In the rows, zero is written as 128.
Families of rows that turns and mirrors carry onto each other, the same ones carrying the whole set onto itself: the rest of each named row's family, in list order:
5 families of 6 rows:
vig: [117 115 146 144 159 126 132 136 133 110 139  88 111 135 122 145 155 148
 155]
zivu: [118 123 112 144 156  98 145 138 106 105  86 152 136 130 160 138 142  91
 119]
vaga: [106 116 141 157 164 124 120 139 126  96 139  94 110 151 117 132 151 144
 155]
nasup: [115 125 153 156 165 119 130 125 136 100 136  99 106 154 119 134 156 140
 151]
Tozem: [141 131 167 144 149 127 111 152 131  98 135 114 106 127  92 142 142 129
 127]
Rom: [133 138 163 135 148 140 114 151 121  90 131 111 121 121  98 150 140 130
 140]
lafal: [123 146 117 150 106  97 112 110 156 141 156 123 146 137 139 106 111 130
 162]
rar: [126 138 124 145 105  96 108 120 168 149 142 132 145 125 148 119 106 133
 163]
nogi: [126 119 110 126 145 115 135 135  88 136 100 168 134 118 134 146 119 105
 146]
goru: [102 116  99 140 154  92 141 129 107 124  89 139 135 126 156 138 139 104
 110]
puvom: [132 116 106 135 135 113 128 145  90 132  96 168 133 118 133 150 112 110
 131]
vuros: [107 115 106 142 154  98 139 146 103 110  95 144 141 133 162 122 132  90
 114]
fugo: [137 132 106 158 100 104 109 114 152 147 157 130 139 128 147 112 116 125
 159]
vego: [104 110 104 151 156  99 146 142 114 110  93 159 134 138 152 133 136  91
 123]
Bimab: [117 129  95 126 133 112 129 138  84 133 104 167 137 109 136 138 122 115
 133]
fud: [122 115 107 123 141 113 127 149  84 138 105 159 138 116 135 134 111 105
 134]
kebin: [106 123 149 147 169 135 136 137 127  95 141  99 120 149 122 142 153 138
 154]
Vikeg: [112 123 110 120 144 101 127 141 100 142  95 163 133 105 125 145 122 105
 127]
vun: [125 144 129 156 101  94 104 117 181 113 122 120 149 122 153 111 120 105
 132]
nezuk: [135 161 136 154 102  85 104 129 170 110 137 124 149 126 139 102 119 110
 132]
Per: [128 146 111 155 109  97 114 111 158 150 155 136 138 133 156 113 124 125
 164]
Duk: [128 157 123 155  99  99  96 142 174 115 136 129 142 129 148 106 124 101
 124]
pap: [112 112 145 157 165 132 130 125 133 110 147 102 108 153 110 134 151 134
 146]
Dubu: [101 130  99 144 150  93 142 142 107 108  95 158 139 123 157 125 143 100
 117]
menet: [126 127 159 134 147 134 114 146 139  93 125  99 112 110  96 143 153 120
 143]
nite: [138 146 127 163 105  85 106 138 177 114 141 136 138 119 151 104 132  99
 132]
zut: [126 131 158 141 145 130  98 155 122  91 129 110 110 124  90 136 139 131
 144]
Ritot: [143 161 128 156  98  94  99 125 169 117 134 137 140 116 148 111 132  98
 129]
Vuge: [121 145 109 151 104 106 104 127 158 150 157 129 140 140 151 112 114 130
 156]
vapo: [139 137 165 139 144 133 107 135 127  98 129 115 107 124  87 140 141 130
 145]

Same family as menet: vig, rar, goru, Vikeg, vun
Same family as vego: Tozem, puvom, fugo, pap, nite
Same family as Dubu: Rom, lafal, Bimab, kebin, nezuk
Same family as zut: vaga, vuros, fud, Duk, Vuge

Families of rows that turns and mirrors carry onto each other, the same ones carrying the whole set onto itself: the rest of each named row's family, in list order:
4 families of 4 rows:
H: [149 131 133 137 110 177 137 145 115 108 106  99 135 118]
V: [179 156 143 166 129 124 116 147 125 107 144 100 130 174]
W: [155 133 104 124  95 156 130 154 138 110 112 106 153 109]
L: [169 154 150 153 120 124 141 139 115  99 172  77 120 143]
C: [167 164 141 159 122 125 122 131 120  95 177  93 110 152]
Q: [154 138 134 143 103 165 111 153 112  96 120 115 134 106]
F: [160 158 134 124 100 148 144 123 141 149 171 149 105 131]
E: [185 157 122 160 120 119 119 141 126  99 135  77 120 156]
K: [167 141 110 130 113 156 129 145 136 106 121 120 167 112]
T: [139 162 137 150 112 137 124 145 136 156 157 158 118 160]
B: [107 155 102 128 119 109 169 148 148 119 136 107 129 147]
Y: [127 162 122 143  96 140 126 145 129 163 155 152 111 130]
S: [123 171 103 129 131 124 155 141 160 135 131 100  89 145]
X: [112 150  94 122 108 121 161 156 151 128 126  91 125 134]
N: [117 153 113 125 125 146 170 139 146 139 115  96 100 146]
Z: [156 170 130 139 109 147 123 124 136 139 182 148 103 137]

Same family as W: C, X, Z
Same family as V: H, T, N

